In the rows, 128 means zero.
The rows of R fall into a few groups, which share some directions, and each row is roughly a mix of its group's hidden directions, except one row that fits no group.
R, 153 rows:
[[ 74 103 105 119 148 177 180 151  93 129 135]
 [136 161 144 141  55 182 102 101 135 136 140]
 [174 132 132 130 115  52 164 107 142 136  90]
 [140 172 117 112  74  98 178 108 116  90 103]
 [118 184 121 135 132 124 134  70 113 152  65]
 [132 121 197  77  83 158 130 129 130 129 164]
 [119 159 105 104 169 182 118 164 150 128 182]
 [ 89 139 101 129 169 167 105 137 176 179 147]
 [ 88 103 144 123 147 189 186 147 122 138 160]
 [186 163 117 199  97 132 138 140 109 141 121]
 [123 140  81 192 159  87 129 125 145 115  83]
 [127 119 182  63  90 165 125 135 114 137 162]
 [130 127  46 117 134 105 117 122  79 140  90]
 [ 78 112  94 149  93  68 159  96 116 137 127]
 [ 76 123 110 171  87  71 120  95 118 117 145]
 [155 143 153 161  98  73  77  96 163 122 131]
 [108 107 179 140 147 102 154  95 129  61 152]
 [ 78 143 120 154  83 102 122 198 115 118 137]
 [154 175 146 111  65 111 126 120  95 106  82]
 [114 156 117 151 119 116 108  99  70  86  71]
 [168 128 124  92 176 163 142  67 140 141  99]
 [ 85 118 164 137  84 121 108 202 122 123 146]
 [100 173 115 140 155 141 173 184 112  91 156]
 [126 156  83  89 171 160  92 170 121 134 162]
 [120 110  73 100 134  84 127 100  95 182 104]
 [100 151  77 134 172  76 121 148 149 120  84]
 [150 164 121  97  81 135 125  73  96 130  79]
 [152 104 151 118 104 182 129 151 145 140 201]
 [149 144 107 100 108  73 122 158 111 164  68]
 [ 85 132 164  97 130 115 125  70 142 165  80]
 [112  99 138 157 133  93  97 111 102 178  66]
 [136 141  97 116  98 113 163 113 174  97 195]
 [173 188 126 159  90 166 142 139 116 164 145]
 [ 94 121 136 173  74  95 111 179 111 111 156]
 [136  45 138 124 154 115 136 150 103 112 174]
 [119 164  99  84 209 141 120 143 139 134 141]
 [105  71 135  75 186 165 122 129 127 140 127]
 [ 66 100 137 129 145 176 182 143 102 136 146]
 [124 131  60 114 123  78 168 158 122 116  90]
 [133  62 168 145 106 136  83 117 103 124 171]
 [159 146 101 160 152 128 132 202 129 111 174]
 [ 59 150 133 122 118 115 127 113 110 171  69]
 [129  95 103 141 160 170 119 122 162 162 194]
 [134 105 176 147 114 145  88  94 148 143 194]
 [131 165 142 174 177 142 124 137 142 193 154]
 [ 80 111  82 150  89  78 171 115 131 113 122]
 [132 129 187  79 114 140 122  68  99 100 134]
 [176 100 102 129 145  90 168 103 150 185 123]
 [ 54 141 171 127 125 130 115 137 107  72 113]
 [119 117 190 121 139 167 189 130 165 112 147]
 [126 118 109 151 116 182 112 110 172 187 167]
 [154 136 130  68 140 126 192 127 161  95 103]
 [182 151  84 103 145 145 125 111 156 175 169]
 [107  99 186 168  91 113 154  95 124  97 100]
 [151 155  90 112 132 144  76 191 115 102 157]
 [ 72 131  98  78 173 131 161 107 157 117 109]
 [ 68  97 150 133 154 111  69 123 170 129 142]
 [165 137  58 169 133 102 128 147 141 168 101]
 [154 107 162 141  68  86 147  95 112  88 148]
 [167 124 105 168 147 163 123 127 187 179 125]
 [115 132 144  90 132 119 136  54 167 118 177]
 [135  96 133  82 107 149 142 181  69 133 158]
 [124 127 151 146  79  81 133 148 102 105  62]
 [163 129 107 168 141 149 124 121 196 181 124]
 [157 137  95  90 191 151 143 104 141 160 168]
 [162 134  96 150  98  90  67 163 151 151 107]
 [ 55 139 101 154 121  93 108 182 136 122 129]
 [155 168 184 148 116 162 161 132 140  80 157]
 [132  80 140 103 117 152 148 151 176 161 187]
 [211 150 124 101 134 121  97 126 176 123 128]
 [ 72  96 148 119 162 119  63 123 165 135 130]
 [105 132 195 125 129 126  90 122 195 136 147]
 [ 57 100 115 122 171 130 127  88 168 112 118]
 [ 74 140  91 122 135  99 176 142 139  91  82]
 [153  98 162 173  90 132  73 152  96 139 153]
 [128  90 119 109 172 144  77 133 113 186  93]
 [175 145 108  84 138 148 124 108 112 111 201]
 [150 145  99 133 129 126  56 144  83 176 136]
 [ 96  99  66 111 130  89  89 124 109 171 115]
 [160 133 119 118 110 106 168  90 130 191  78]
 [ 47 110 161 102 146 114 155  99 102 118 129]
 [109  71 145 159 185 120 114 111 171 124 157]
 [ 64 174 139 118 128 123 129 192 102 122 116]
 [ 67 109 190 110 120 140 113 120  78 127 143]
 [127 123 160 164  41 121 124 120 115 118  92]
 [122 129 191 101 115 128 121  87 180 123 174]
 [181 148 115 171  90 156  88 167 150 122 109]
 [160 102 157 136 113  89 144 125  97  53 147]
 [114 154 107 140  78  92 200 118 115 116 153]
 [ 69 132 137 105 110 109 131 101 108 181  76]
 [131  97 121 130 171 126 167 139 196  95 164]
 [142 144 185 137 113 163 176 147 162 123 177]
 [195 155  78 112 142 131 125 132 154 179 131]
 [114  96 169 167  87 112 141 136  97  92  77]
 [ 92 107 154 167 147 185 146 154  83 154 116]
 [195 147  81 121 138 141 126 125 157 184 135]
 [148 166  85 106 130 100 195  90 130 108 143]
 [174  79 155 180 131 166  97 106 106 139 116]
 [157 114 116 129 176  98 145 122 205 156 135]
 [182 113 127 109 137 147 149 115 199 101 163]
 [ 99 145 117 179  77  73  97 124 123  96 131]
 [ 44 122 130 126 119 160 166 165 145 140 137]
 [146 156 146 100 144 147  51 160  99 151 147]
 [152 198 102 152 140 107 120 173 145 155  94]
 [147  93 139 123 170 177 189 110 154 120  99]
 [103  59 155 105 116 149 127  83 112 106 167]
 [182 156  95 116 157 138 171  68 131 133 115]
 [160 116  94  80  86 119 154 117 134  66 108]
 [ 50 111  97 144 114 118 166 124  82 124 132]
 [169 143 133  96 147 175  97 147 162 122 187]
 [163 112 172 104 140 173 100 158 123 172 170]
 [ 74 141 108 193 153 127 132 143  86 156 110]
 [ 90 113 121  64 141 104 189  94 130 116 124]
 [135 144 200 150 120 169 135 151 160 104 168]
 [155  97 103  94 118 110 151 133 162  51 128]
 [147 156 189 141 128 174 169 138 143  84 149]
 [ 92 136 125 151  77 105 134 203 104 115 138]
 [ 66 132 127 153 133 114  60 103 163 138 142]
 [117  94 181 157 132 113 148 103 125  59 150]
 [ 67  96 140 149 175 125 152 162 161 106 154]
 [179 122 100  93 143 124  99 114 197 102 140]
 [141 138 174 117 101 101 145  97  98  55 138]
 [107 160 103 141 145  82 130 104  90 111  60]
 [ 90 124  59 120 109  84  94 131  91 148 132]
 [ 85 120 157  97  70 151 107 150  79 151 132]
 [133 166  68  98  90  80 141 126 107 125 163]
 [142 201 148 163 110 119 117 164 171 152 117]
 [ 60 127 136 112 113  98 124 126  80 163  84]
 [125 137 176 164 174 150  96 119 177 162 152]
 [110  91 162 172  59 124 138 119 110 130  89]
 [159 115 117 118 130  82 173 114 116 172  68]
 [ 94 139  92 136  86  91 194 111 113 114 153]
 [155 129  72 105 135  86 117 112  97 159  73]
 [157  99 136 104 107 102  89  78 159 166  87]
 [154 145 101  76 173 118 134 110 132 125 196]
 [131 105 157  79 184 174  89 147 149 123 113]
 [ 70 151 100  62 128  94 144 151 134 116 147]
 [158 149 168 144 182 133 109 133 169 166 172]
 [ 52 102 169 141 135 127 114 113  76 125 120]
 [199 174  94 140 160 117 153 111 140  98 129]
 [ 92 153 108 101  80 157 176 101  93 143  99]
 [192 164  94  97 141 123 142  99 152 173 138]
 [170 155 143 153 166 164 138 108 176 158 169]
 [180 117 107 152 152 152 168  69 150 111 153]
 [112 121  90 127 119  79  72 119  92 178 114]
 [119  54  99 136 184 126 135 147 105 126 158]
 [156  63 116 126 109 111 115  94 139 193 127]
 [ 49 136 109 174 139 143 151 162 101 128 118]
 [109  71 139 140 194 148  84 128 150 147 127]
 [ 66 103 119 150 141 169 180 135  87 116 126]
 [ 81 122 158  94 120 110 130  77 113 178  89]
 [149  95 127 112 160  97 128 123 213 107 124]
 [163  80 109 122 181 102 144 148 113  97 175]]

Each list below has one row that fits no group; the rest each fit one group, if only roughly. Name that row.
    Z762: [162 178 116 123  95 141 137 180  84 160 103]
    Z14: [142 182 145 155  86 107 102 117 189 104 135]
    Z879: [ 93 110  90 109 106  77 173  89 118 165 125]
    Z368: [148 135 158  88  91 107  79 101 100 108  79]
    Z162: [ 93  88 120 127 174  72  87 119 157 102 122]
    Z534: [ 93  74 160  98  96 137 104 174 122 122 168]
    Z499: [106  82 114 154 153 138 197  98 139 113  93]
    Z555: [153 147  73 132 119 142 141 198 157  94 138]
    Z636: [ 85  99 169 122 102 130 132 107  83  76 164]
    Z965: [161 175 106 136 116 112  88 186 101 167 132]
    Z356: [193 163 170 115 117 123  77 136 143 157 144]
    Z814: [185  93 129 106 124 131 129  66 174 152 133]
    Z608: [130 124 150 153 161 179  87 155  72 151 101]
    Z19: [157 127  58 128 177 118 129 110 150 124  79]
 : Z19
    Z455: [164 155  74 127 152 138 105 175 154 173 106]
    Z214: [ 81 130 119 125 152 140 140 113 162 206  98]
    Z419: [ 89 122  74 118 169 121 117 156 113 125  64]
    Z463: [ 74  95 173 182 133 166 117 137 152 111 131]
    Z918: [119 100 139 186 107 203 107 143 139 143 124]
    Z622: [131 170  51 150 146 103 162 101 115 124 112]
    Z480: [135  87 152 107 110 192 158  98  94 121 165]
    Z864: [127 148  97  83 181 137 134 109 142 138  61]
    Z945: [ 81 172 107 167  99  84 176 129 113 139 122]
    Z389: [150  76 136 143 174  92 104 132 184  97 129]
    Z848: [109  86 138 142 176 178  81 147 120 135  88]
 : Z945
    Z372: [157 180 121 182  97 141 146 178 110 149 117]
    Z237: [147 116  95 103 136 102 154  89 194  97  95]
    Z605: [ 97 120 182 133 141 121  89  77 112 180 114]
    Z915: [117 119 168  63  73 137  86 117 107 121 126]
    Z696: [127 151  84  94 182 146 155  98 138 132  74]
    Z174: [132  97 102 178 148 159  94 164  77 154 113]
    Z950: [147  85 175 141  92 144 117  99 112 129 193]
    Z28: [119  68 153 116 149 136 159  70 153  91 144]
    Z666: [143  77 155 122 119  99  93  92  72  94 115]
    Z979: [124 120 103 170 154 157 109 184  66 118 116]
 : Z979
